128 stands for zero in the data rows.
Here are some points, each followed by its number:
[169 158 118 120 156 116 115 133 104 127 160 138 128 118 109 139 143  99  33 125 109 191 128 108 144 125 106 139  99 118 133 129 132 116  79 162 141 124 126 139 126  97 140 133  99 103 131 126 136 130 124 127 147 139 141 138 117 120 133 141 108 119 100  80] 0
[120 152 118  93  73 179  99 163 105 153 186 172 121 126  26 166 131 136 158 130 167 128 112 134  42 173 120  50 106 151 104 111  76 213 141 108 127 118 147 106 133 124 167 146  92 157 101 142 105 125 140 129  99 126 159 181 120 135 193  91 121 168 124 153] 1
[182 119 103  87 105 117 117 210 116 123 150 138 130 127  77 132 100  87  86 117 108 160 117 103 131 187  86 108 100 128 107 149 168 111 125 120 119 119 143  87 175 103 141 180 109  95 128 141 111 140 145 123 134 143 152 129 131 130 147 108 137 100 145 108] 2
[141 120 120 159 104  89 123 153 134 106 160 121 127 130 104 111 106  86  46 121  99 177 124 121 175 135 127 125 118 135 131 148 161  61 123 111 125  97  91  95 163  82 140 135  92  91 153 131 124 134 129 123 148 139 116 144 138 137 137 109 131  43 149  83] 3
[117 155 126 122 116 107 118 106 109 130 181 145 133 119 143 135 138 142 113 114 137 118 128 135 111 130 123 133 120 127 116 126 103 160 119 115 136 122  93 129 116  86 124 131 147 140 125 129 122 122 125 133 113 122 133 164 108 123 130 134 136 139 126 127] 4
[118  77 147 101 161 129 111 255 150 121  17 133 127 128  98 134  95 166 255 155 142  90 103 142 176 119 138 123 130 140 139 142  56 107 188 105 109 139 134  87 127 169 129  81 142 143 152 127 124 119 114 128 105 134 141 106 159 131 140  93 165 124 128 164] 5
[ 98 105 133 119  91 122 157 168 155 160  81 121 132 145 160 135 104 123 186 112 123 111 144 115  87 151 153 126 139 174 138 158 167 210 156  94 137 116 146 118 107 137  95 103 157 116 134 116 102 135 111 134 148 110 111 117 121 140 121 135 162 126 153 126] 6
[126 133 133 123  97  74 116 186 105 115  66 131 116 132 153 121 123 117 162 154 111  80 143 121 164  99 135 151 166 153 149 125 182 118 125 132 134 124 120 134 128 131 148  93 158  67 160 127 137 125 122 126 185 114 109 127 132 126 120 123 140  39 165 107] 7
[135  86 145 159 157 148 172  92 162 143 101 103 127 139 215 133 117  71 116 148  92 130 120  87  80 135 148 171 165 119 102 114 214 165 138 119 123 160 192 131 114 175  99 136 158 108 157 133 136 128 115 121 114 122 142  60 161 136 115  96 156 114 125 117] 8
[104 127 133 147 130  71 116 150 151 123 146 155 122 120 151 130 131 103  92 136 124 157 134 155 153  98 145 144 135 148 137 118 113 143  88 117 138 122  84 154 121  74 144 102 137 126 158 128 155 121 108 130 143 131 124 177 131 121 135 135 131 103 135  97] 9
[103  91 111 130  65 160 157 188 217 176 119 121 125 137 110 152 107 107 157  97 139 173 151 111  52 184 140  58 172 154 128 136 164 231 151  77 121  96 149  93 121 122  81 129 121 130 127 125  75 136 126 122 130 115 118 112 126 142 144 104 176 148 156  85] 10
[129 165 125 112 114  74 163 118  69 150 184 113 125 138 137  92 138 153  86 132 116  71 133 123  90 141 138  45 183 125 118 117 112 130 122 143 128 132  75 142 131 144 110 121 109 149 111 114 137 148 121 129 112 137 112 175 112 146 123 113 126 222 131 142] 11
[106 203 112 127  62 170 143 112  63 158 209 145 132 131  79 143 148 171 119 103 128  33 170 121  14 144 139  48  93 145 146 123 177 192 147 111 145 116 168 142 130 148 166 148 105  97 108 122 111 147 123 135 190 115 140 175 106 124 159 165 144 166 170 166] 12
[128 156 125 135 132  47 115 104 109 117 173 135 122 127 143 119 130  95  67 128 115 131 115 110 144 141 139 139 118 144 107 120 138 121 108 110 121 127  49 141 118  89 116 132 107 131 145 141 123 128 141 127  73 125 127 185  95 136 130 114 120  81 132 114] 13
[117  91 142 148 128 122 127 142 162 140 118 132 121 132 133 127 127 112 160 147 123 133 115 126 128 137 147 110 122 135 132 141 115 159 143 135 123 130 126 125 109 158 115 105 130 137 132 122 134 121 114 127 105 138 124 111 116 141 135 113 116 118 105 150] 14
[ 95 139 136 130 112  64 114 162 128 127 159 148 128 129 134 126 137 121 146 123 116 108 140 150 144  86 147 121 136 161 134 124 118 155 110 131 141 131  81 150 119 101 133 117 140 133 139 115 163 115 110 133 144 127 123 195 110 132 135 142 127 113 136 117] 15
[161 131 107 112  80 113 138 193 119 130 122 126 131 129 134 124 102  95  56 136 121 173 123 106 134 154 121 130 126 115 118 148 139 100 120 101 109 106 116 104 173 105 130 151 100 114 154 139 116 136 144 119 137 144 117 129 135 127 144 112 148  81 172 110] 16
[142 136 126 128 143 200  96 152 135 117 123 129 125 124  62 153 146 159 180 135 137 133 123 101 114 143  99 106  81  77 149 123  82 116 144 118 122 118 179 115 134 164 166 127  90 134 117 137  89 118 142 127 107 133 138 110 126 113 144 142 111 118 124 176] 17
[129 191 117 110 119 180 105 164  28 125 198 136 120 125  63 135 130 195 183 140 144  43 139 123 139 140 116  69  75 108 145 138  85 108 159 106 128 132 125 116 133 146 179 133  97 150 121 133  97 120 140 130 147 137 145 158 120 126 151 125 115 118 124 188] 18
[111 137 131 134 152  69 102 115 157 100 104 147 133 116 128 121 139 106 116 114 139 178 104 144 146 124 136 160 103 127 146 119 106 110  94  98 130 110  79 145 104  89 134 131 114 132 145 146 132 116 141 132  76 122 136 169 119 117 135 146 126 101 133 107] 19
[151  70 119 137  88  70  94  85 170 101  90 132 127 127 147 105 115 113  85 118 127 184 107 165 188 141 136 187 182 147 124 127 125  69 129 146 113 119  71 104 178 120  96 157 122 132 117 134 123 129 132 121 102 142 105 139 102 132 117 101 100  84 131 112] 20
[103 131 139 172 151  81 143 111 113 121 163 138 123 130 165 103 132 125  50 143 133 100 149 155 126  92 158 144 153 159 141 102 127 112  99 116 146 147  89 168 106  96 136 109 118 135 160 121 180 121 106 130 160 117 135 190 148 138 123 130 137 136 139 119] 21
[117 109 138 150 154 144 121 154 141 117 115 146 135 126 132 133 114 117 156 137 114  95 140 109 108 123 127 142  92 142 129 143 198 146 155  98 139 134 168 112  90 116 129 129 136  85 165 124 119 127 117 125 149 111 149 128 147 129 130 135 160  93 133 135] 22
[130 142 122  96 142 116 110 133  88 126 170 142 126 133 112 126 123 128  93 136 151 169  97 148 132 130 104 131 143 127 114 105  62 117 106 119 130 124 102 127 146  91 132 139 112 162 136 131 133 120 133 129  60 145 139 190 143 128 142  96 127 167 121 120] 23
[125  92 110 137 197  47  89   0 207 108 126 136 142 117  90 118 113 127 121  76 128 164  99 137 165 130 110 174  90 166  58 153 115  85 149 176 107 139  33  71 121  86  79 144 169 155  64 135 146 125 161 115  95 127 165 166  63 126 122 122 110 164  67  84] 24
[ 97 137 144 116 130  35 127 158 112 125 109 132 136 110 157 110 120 129 162 135 114 104 120 156 168  95 146 172 130 161 134 133  99 132 120 119 139 131  62 136 110  91 107  96 157 144 154 126 144 114 116 133 132 122 111 184 107 122 121 146 150 108 144 122] 25
[ 99 146 126 137 103 147 120 130 125 117  79 131 136 132 128 119 131 150 162 107 156 110 129 150 123 106 128 106 134 143 144 128 148 147 132 127 150 114 140 147 114 117 137 132 136 113 122 128 149 133 119 142 136 100 114 116 138 125 121 144 135 139 168 139] 26
Which two points above are nearest to each new point, looking only along the 7 directions in which the numbered points spread most? Their numbers follow each, nearest first.
[115 123 142 143  93 165 121  80 147 132 130 143 124 133 177 132 153  95  95 137 120 135 139 123  80 119 131 120 179 110 146  98 176 170 111 124 135 113 194 165 135 118 136 121 148  72 112 117 133 139 119 136 142 126 107 110 150 126 115 132 121 102 146  96] 22 26
[125 152 140 137 136 105 151 110 125 148 116 112 130 131 181 137 154 101  60 156 116 137 134 106 108  98 140 143 152 115 125  96 144 158  92 132 134 137 131 166 101 129 140  79 132 106 123 137 128 141 132 138 124 126 126 118 133 113 126 125 139 129 140  96] 21 9
[163 156 131 105  83  95 168 152  81 139 139 112 125 137 142 113 129 136 100 146 126  93 153 115 116 155 107 109 161 128 162 127 140 116 119 125 127 102 122 144 161 159 137 136 108 142 140 115 117 140 121 133 181 134 103 121 138 129 118 145 134 162 165 144] 26 4
[159 165 122  82 116 111  88  79  75 121 169 142 127 110 135 140 131  94  63 136 127 159  90 103 129 137 132 171 146 113  75 117 106  93 104 149 107 137 106 124 168  97  99 148 105 127 110 147 121 126 159 126  64 147 130 166 102 117 133 103  99  83 108  84] 0 13
[132 157 132 111 102 147 109 113  32 133 169 131 122 129 160 124 128 158 130 165 107  63 114 118 135 134 124 115 127 116 102 148 163 135 153 150 142 161 136 116 140 165 104 150 118 122 119 128 128 130 133 127 101 132 118 138 126 133 130 110 108  97 109 188] 26 4
[108 188 125 106 142 251 198  86  73 137  94  58 139 127 164 155 144 253 249  78 184  88 166 151 162  79 126 204 116  75 146 144  45  89 151 164 120 147 175 145 156 197 119 141 177 209 102 124 165 117 144 131 199 131 103  13 162 119  91 194 106 180 136 160] 17 26
[143 143 133 144 130 129 138  67  85 148 158 117 118 134 199 129 146 121  60 150 100 114 118  83 124 124 128 137 138 102 107  98 184 140 117 138 131 163 146 150 121 175 145 133 127 114 123 128 121 141 128 129  93 130 148 117 126 131 135  94  96 105 112 149] 0 21
[128  62 148 117 129 164 112 228 157 107  64 128 129 131 102 134  86 102 228 155 102 142  99 121 173 142 125 153 121 126 146 149 158 101 170  70 140 116 193  75 135 139 120 109 138  89 167 136  79 113 135 116  92 130 117 116 157 126 131 110 159  39 137 151] 5 22
[115 143 135 133 144 115  86 141  82 125 148 133 131 125 125 121 138 143 153 157 127  99 111 122 151 127 134 108  69 128 122 136  94 127 131 129 134 142 113 131  94 146 155 122 106 135 134 137 121 120 128 130  84 124 143 167 116 129 150 116  93 108 102 175] 4 26
[127 163 130  99 105 102 157 161  80 167 137 104 123 141 158  91 159 165 168 154 139  60 134 123  69 158 142  26 171 123 143 107  64 175 128 115 125 135  92 149 102 183 133 103 104 188 111 125  89 145 126 130 106 138 114 165 115 139 128 108 114 230 119 168] 11 4
[148 100 100  96 172 114 119  72 140 132 145 117 143 141  93 123 117 153 147  89 109 139 118 119 201  99  96 164 106 142  69 144 107  82 137 170 132 159  91 101 139 133 107 134 163 146  86 129 145 119 161 119 105 128 131 155  88 124 110 141  86 134  64 124] 19 24
[114  94 135 150  94 188 124  97 151 139 131 121 132 134 148 133 133 120 136 151 138 146 120 127 104 143 139 115 154 112 117 127 125 150 146 121 116 120 178 118 153 160 108 132 127 138 125 134 117 125 116 121 101 135 113  82 141 132 128  94 120 118 123 147] 14 26
[129 106 125 159  99  76 159 155 180 134 115 118 113 131 162 100 136  88 104 131 100 147 158 131 129 115 156  98 203 134 159 100 167 117  97 123 121 109 101 160 127 115 148 112 135 132 152 121 126 127 112 136 185 123 101 116 130 135 113 112 132 105 156  69] 9 7
[185 185  98 102 126 115 145  77  78 140 178 106 130 115 150 129 149 110  18 120 112 155 117  57 120 186 106 142 130  91 102 120 156 108  97 135 108 124 106 144 149 135 117 170 104 120 117 143 102 144 158 122 101 140 142 107 116 120 111 126 118 115 131 110] 0 13
[126 140 139 158  56 167 157  53  98 162 159 115 123 135 197 127 142  99  48 155 105 117 119  98  59 128 155 100 183 120 102  98 207 187 118 151 139 143 179 152 152 191 125 141  98 115 117 131 146 149 121 125 108 123 122 102 140 143 135  89 111 122 144 138] 8 11
[101 134 137 159 120  93 130  97 105 132 156 131 124 135 181 117 136 132  77 140 128 111 144 156 162  99 132 145 147 158 132 125 147 159 101 141 155 145 101 157  98 110 132 115 142 132 143 115 166 130 103 133 147 115 116 141 137 128 112 135 127 112 136 130] 21 9
[125 130 127 136 120  79 114 119 133 131 146 137 130 123 148 111 153 101 124 133 100 127 150 138 169 124 128 129 115 127 152 142 159 135  86 152 140 117 104 161 110 111 133 135 135 121 134 120 134 114 107 140 157 127 109 138 105 134 119 157  92  97 106 112] 9 19
[148 234  88  15 107 176 208 128  62 178 139  86 140 138 116 168 132 186 201  77 133  50 181 100  66 117 140 160 121  82 104 132 110 145 145 147 102 152 163 140 192 167 104 139 165 165  52 118  92 132 189 122 226 155 136  88  82 115 102 185 148 179 144  92] 26 12
[112  88 137 128 207  43 139  61 119 135  98 107 132 128 157 117 101 239 179 106 141  21 149 156 194  78 126 195 138 170  84 142  41  71 185 193 112 191  11  92 131 170  77  91 193 179  75 110 183 129 122 119 208 125 154 150  89 131 107 125 129 211  65 134] 25 19
[141 140 112 105 202 184 179  78 157 157 145 119 127 135 111 171 142 118 152  94 139 171 134 120  95 103 107 156  86 128 102 113 126 187  96 157 133 174 175 165  94 114 156 132 174 160 107 117 154 119 133 131 140 132 168  81 131 124 133 154 121 205  98  97] 14 4
[146 163  95  95 190 101 101   0 138  99 162 110 144 100  31 121 111 193 120  89 136 118 122  94 184 129  87 161  75 118  68 162  66   0 166 184  86 116  30  58 158 105  72 136 124 165  49 137 123 128 203 114 126 123 137 149  71 110 105 162 100 145  79  90] 24 19
[122  99 139 154 193  88  79   5 211 108  77 132 133 107 140 125 121 146 121  95 146 174  84  97 145 116 131 189  56 117  62 161  15  64 151 185  82 135  56  67 143  94 105  77 156 147  78 151 141 110 152 122  86 142 158 128  84 125 126 104 101 129  61  99] 24 20
[118 137 140 146 117 202 132 100 106 107 131 130 120 134 143 132 137 155  65 143 163 144 137 161 133  95  92 115 196 112 136  95  99 142 105 165 159 132 177 153 139 117 134 120 129 107 119 115 182 145 105 140 148 123 104  88 181 121 113 133 129 175 145 138] 14 26
[121 104 144 136 137 200  95 156 154 124 124 150 126 124  57 166 137 119 178 160 134 139 117 139  90 133 129  91 101 112 143 123 110 141 136 135 113 119 191 118 126 155 145 129  97 116 123 134 119 114 111 136 109 133 139 107 135 120 153 126 113 119 101 150] 17 14
[102 123 124 151 128 192 147 128 172 129 121 121 126 136 121 120 137 176 173 107 155 147 123 154  89 131 140  65 150  89 146 101  53 133 148 114 114 108 148 123 127 136 136 118 113 164 112 124 117 132 121 134  94 140 125  95 150 125 126 114 127 213 132 156] 14 17
